The rows below come in pairs that one turn or mirror swaps. Which row does each named row swap with?
k332: [ 14.1  -1.9  -2.6 -14.8  18.4   2.7  29.6  -1.7   7.0   4.5 -13.8 -12.1
  19.3 -24.1  -4.2 -11.5  -4.6   5.5  13.5  12.7  -7.0]
k730: [  5.4  -7.7   9.9 -24.1  13.6   5.0  12.5   0.5   3.9   1.0 -11.0 -11.0
   2.8 -14.5 -26.3  -8.2   9.1  -0.5   9.4  -5.6 -16.4]
k201: [-16.1  12.3   6.3  -4.5  31.7 -11.8  20.6   2.5 -21.6  -6.4  -7.5  -1.5
  -6.3  -1.9  -6.4 -15.5  13.0   0.4  30.5  -0.7  -7.0]
k432: [  2.6  12.9  -6.0 -28.7  20.7  10.8  28.0  -2.7 -13.6   6.4 -20.8  11.5
  -8.7   5.5 -10.1  -9.4   9.7  -8.4  21.8   0.7 -12.2]
k471: [-12.5 -10.0   4.8 -17.8   1.5  15.5  10.6  -7.4  -8.5   8.2 -15.8   4.6
  12.8 -18.0  -7.4  -8.8  -0.8   3.6  -8.1  -8.9  -1.5]
k904: [-15.1   1.1 -12.7 -14.1  -6.7  -5.9   4.5   3.7 -21.1  -8.0 -14.2   4.8
   9.0 -13.0  -5.1 -21.4 -10.4  -3.5   0.6  15.6  -8.1]
k414: [  8.3   5.3   4.0 -20.2  11.3  15.2  12.0   3.0   0.2   7.9  -5.8  -1.7
   2.6 -14.9  -1.6   6.2 -19.7 -13.2  -0.1  -9.1  12.1]
k617: [ -2.9  26.9  -8.7 -26.7  26.4  -2.1  23.2  -4.0 -18.4   2.8 -21.9   7.3
   0.5 -10.9 -10.3   4.7  -2.1  -8.2   0.6  27.0 -13.0]
k715: [ -9.7  -6.8  -0.9 -20.8   3.2  13.0  10.8  -3.7  -7.3   9.3 -20.1   4.4
  18.9 -12.5  -6.0  -8.9 -16.3  -8.7  -4.6 -10.3  -6.2]
k152: [-18.1  10.3   3.5  -4.5  30.3 -11.0  22.8  -7.1 -15.6  -6.8  -1.8  -8.3
   3.1  -3.0  -6.5 -22.8   7.9   0.6  30.1   8.6  -7.9]
k576: [  3.5  -0.5  -7.8  -0.4  22.6  -6.3   9.0  11.4 -27.8   8.6   5.5 -11.5
  11.3 -17.9  12.6 -13.0 -21.6  -3.7   3.1   7.7  -5.3]
k352: [-13.5  -9.9  -1.1 -20.2   6.7   9.3   4.4  -1.8  -4.4   8.6 -19.2   2.9
  17.0 -14.5  -9.5  -8.6  -5.6  -2.1  -5.5 -13.2  -0.3]
k517: [ 10.5   5.2   3.1 -21.0  25.7  -3.6   8.6 -19.7   3.7   0.1 -16.0   2.7
  -2.7  -1.6 -10.2  -5.9 -19.4  -6.9  21.7  23.7  -3.6]
k31: [-18.1  17.2  -3.1   9.8  23.6  -3.5   5.6  -6.4 -12.8   2.2 -13.0  -2.2
  12.0  -1.0  -0.4   0.0 -17.6  -3.0  -4.0 -14.8   4.7]
k902: [ 20.7   8.6  -2.1   0.2   9.1   0.0  25.4   7.3 -10.4  11.1 -12.6   7.9
 -19.2  -7.1 -11.3  -5.7  -8.5   2.5  -1.8 -11.0 -13.7]
k914: [  2.6  21.3  -5.0   9.5  19.2 -10.4  10.2  -0.4 -31.9  12.3   2.5   1.2
  -4.4   1.2 -18.2  -7.6   7.4  10.9   0.0   9.7 -14.1]
k704: [ 13.2  21.3 -17.7  11.4  23.2  -6.1  12.4  -7.0 -24.0   8.9 -12.0   8.0
   2.2  -7.6 -11.7  -0.8   1.8  11.4  -0.6  20.4  -6.1]
k982: [  3.8  20.7  -9.9  14.6  19.6  -0.3   6.2  -6.6 -26.3   9.2 -11.7   8.8
   2.9  -0.7 -13.5  -9.1   0.9  18.8   2.5  13.6  -8.9]
k369: [ -1.9  14.7  -2.0 -24.8  24.0  18.9  29.8  -7.4 -12.9   9.4  -9.8   4.6
 -15.0   4.5   0.7  -7.1   3.9  -7.4  16.6   6.8 -14.5]
k183: [ -9.2  20.7 -14.3 -15.8  28.3  -6.9  16.7  -1.7 -17.8   7.2 -20.7  16.1
  -4.9 -16.7 -14.8   3.4   2.1   0.2  -3.5  22.6 -17.6]
k896: [ 10.1  27.1 -13.9  11.0  26.2  -4.6   9.6  -7.8 -27.0  10.9 -10.5   3.5
   1.1   4.8  -6.6 -11.3   1.8   8.6   7.0  16.4  -4.2]
k428: [ 14.2   3.1  -0.7 -20.9  29.6   1.3  13.3 -22.8  -5.1   6.8 -12.0  10.3
  -0.2   0.8  -7.3   0.0 -15.7  -4.9  23.5  16.1   8.9]
k599: [  4.7  -1.9   2.2  -0.9  15.0  -8.3  13.9  16.4 -36.2  -3.0   1.5 -13.9
  10.1 -19.3  -3.9 -19.9  -3.4   4.8  16.1  -0.4  -3.5]
k521: [ -7.3  -2.9  -3.4 -24.0  -2.4  -6.4   2.9   8.1 -25.3  -6.7 -13.5   2.3
  -2.5 -19.3 -12.1 -19.4 -14.3  -4.8  -5.3   8.4  -6.3]
k140: [ -5.7   7.9  11.3  -4.0  23.1  -6.6  11.3  18.0 -33.0   7.5  12.3  -8.0
  10.9 -16.9  -4.0 -15.0  -9.6  -3.6  14.5  12.2   1.0]
k54: [-13.7  12.5  -5.9   7.2  24.7  -5.7   7.6 -11.1 -18.9   4.1  -7.5   0.9
   5.9  -3.2  -0.3   1.3 -15.7   2.2 -10.8 -14.3   9.6]
k235: [  8.7   6.2  -3.2 -23.5  31.3  -2.7  16.9 -25.0  -3.2   1.5 -15.1   5.2
  -1.7   1.3  -8.1   3.0 -12.5  -9.2  18.1  21.3   2.2]
k344: [  5.7  21.5 -12.6   3.8  30.9  -2.6  -4.9  -5.5 -21.5   5.2  -5.4   0.0
   6.5   1.6 -12.4  -4.3   0.0  16.9  -4.1  15.4  -6.8]
k291: [  7.0  18.4  -7.7   8.8  25.1 -11.4  11.6   1.0 -21.1   7.0 -10.1  11.9
   4.9  -9.2 -11.8  -7.0  17.4  14.8   9.2  16.1 -10.6]
k953: [-10.9  -3.7 -10.2 -23.6   8.5  -7.2   6.4  10.9 -22.0  -2.9  -7.3   3.2
  -4.0 -26.1  -2.0 -20.2 -18.5  -5.0   2.9  14.1  -2.3]
k569: [-16.2  13.5  -0.2  -4.9  31.3 -10.1  17.0  -0.9 -15.4  -9.8  -9.9  -9.9
   2.6   0.8  -6.7 -19.7   9.4  -0.9  31.1  -1.6  -2.7]
k143: [ 10.0  -4.8   3.9 -20.6  10.8   8.2   7.5  -3.9  -3.6  -3.6 -11.2  -5.7
 -13.0  -3.6 -27.7 -15.2   6.9   2.4  10.2  -6.6 -16.2]
k501: [-15.8  14.3   4.6  -5.7  19.0 -11.7  14.2  -1.1 -15.1 -11.5  -5.6   1.9
  -5.0  -0.2   2.2 -23.1   8.0  -1.9  27.1  -1.8   2.0]
k822: [ -1.8  -0.9   0.3  -4.1  27.5  -1.5  18.5  10.6 -37.8   8.8   4.1 -17.0
  14.3 -18.7   3.2 -12.8 -10.6   0.9  14.8   9.9   0.3]
k86: [ -0.4   6.7  -5.8  -6.3  20.8  -4.4  12.3   1.7 -25.9   8.5   9.7 -16.6
  21.9 -16.5   3.7 -12.5 -10.4   4.5   7.8  18.0   9.4]
k292: [ -2.2  -2.5   3.9   3.6  20.1  -9.5  12.3   8.9 -35.5  10.5   1.4 -16.6
  20.1 -21.5  -3.9 -17.4  -7.7  -1.9   7.6   4.4  -2.5]
k248: [  7.6  -1.5   6.4 -24.9  12.3   5.7  14.5  -5.9  10.0   0.4 -14.9  -4.7
   4.0 -10.4 -22.2  -8.4  11.6   4.2  16.0   7.5 -17.1]
k642: [  6.5  15.1   9.2 -19.4  18.8  17.0  23.7  -3.9   4.4  12.2  -7.7   0.9
   7.4 -12.7  -7.5   8.8 -17.9 -14.3   4.5   4.5   4.6]
k887: [ 13.4   0.0   3.9 -16.5  33.7  -3.6  13.5 -22.4  -2.3  -0.6 -14.1   5.3
   1.2  -1.7 -13.2   0.1 -12.0  -0.6  27.9  21.1  -4.0]
k532: [  3.3  -5.9  -3.2   0.3  16.5  -9.0  16.6  11.6 -33.6   4.7   5.0 -14.4
   9.1 -25.2  -2.0 -17.3 -12.3  -3.4  11.7  13.0  -7.1]
k983: [  9.7  31.5 -11.6  13.0  26.1  -0.4  13.8  -6.5 -19.3   7.2 -12.4   3.0
  11.4  -2.5  -4.5   0.2  -6.6  11.3   1.5  14.9 -10.2]
k382: [ -3.6 -15.8  17.2 -11.2   7.5 -12.3   8.1  -8.5 -17.7   4.9  -9.1   6.7
  -5.4 -13.1 -25.5  -2.4 -12.4 -11.9   3.8  -5.9  -9.8]
k508: [ -0.3 -16.7  18.2  -9.9  16.6  -7.2   7.1 -10.6 -17.0  10.9  -8.1   6.4
  -0.4 -10.9 -27.3  -2.4 -11.0  -8.2   8.8  -7.9 -17.2]
k362: [  5.8   8.0   5.3 -18.0  16.9   8.8  14.7  -4.6   5.0   0.0 -12.4  -2.7
  -5.6  -3.5 -26.0  -9.3  13.1  -0.7  17.4   3.1 -25.8]
k840: [-19.7  14.5  -2.3   0.3  32.3  -6.1   7.8 -11.2 -11.7   0.9 -12.7  -6.9
  15.2  -5.8   4.8   4.2  -9.9  -2.2  -8.7 -12.2  -7.2]
k12: [ 11.8   8.1   6.8 -20.5  10.0  11.7  17.7   3.4  -1.5  13.3  -6.3   2.4
 -10.3  -7.0  -3.2   8.3 -20.5 -11.9  -0.7  -7.8   0.7]
k794: [ -4.0  16.4  -3.7 -24.8  25.4  11.3  26.6  -0.7  -8.0  10.7 -14.6   8.7
 -13.3   7.5  -4.7  -8.8   3.8 -13.2  22.2   4.2 -14.0]
k934: [-18.2  10.2  -5.8   4.7  23.8  -1.5   1.4 -10.5  -9.8   0.8 -12.7  -2.4
  14.8  -5.1   6.3  -1.6 -20.9   3.2  -5.6  -7.3   3.3]
k283: [  3.2  -9.9  18.9 -14.3  18.1 -13.3   7.5  -3.5 -16.2   6.6 -14.6   6.1
  -8.1 -16.2 -26.7   5.8 -11.0 -10.4   2.8  -8.0  -5.2]
k865: [  6.1 -13.6  18.4  -4.6  15.4  -9.5   6.2  -7.0 -18.0   5.5  -8.1   8.6
  -5.0 -12.8 -20.2   3.7 -21.6  -7.4   6.0  -8.5  -4.8]
k792: [ 13.6  18.2   2.2 -17.4  14.4  15.4  17.8  -1.6   7.4  11.1  -7.3   4.0
  -8.1  -2.5  -3.8   3.3 -17.3 -12.2   4.6   0.5   3.0]
k801: [ -7.6  20.8 -15.6 -21.4  26.8  -7.1  25.2   4.5 -32.1   2.9 -19.2   4.8
  -1.0  -8.1  -4.6   8.8   4.2 -11.0   0.8  15.1 -11.5]

k983 swaps with k599
k31 swaps with k569
k428 swaps with k508
k432 swaps with k715
k352 swaps with k794
k292 swaps with k896
k283 swaps with k517
k521 swaps with k617
k904 swaps with k801
k532 swaps with k704
k152 swaps with k54
k362 swaps with k414

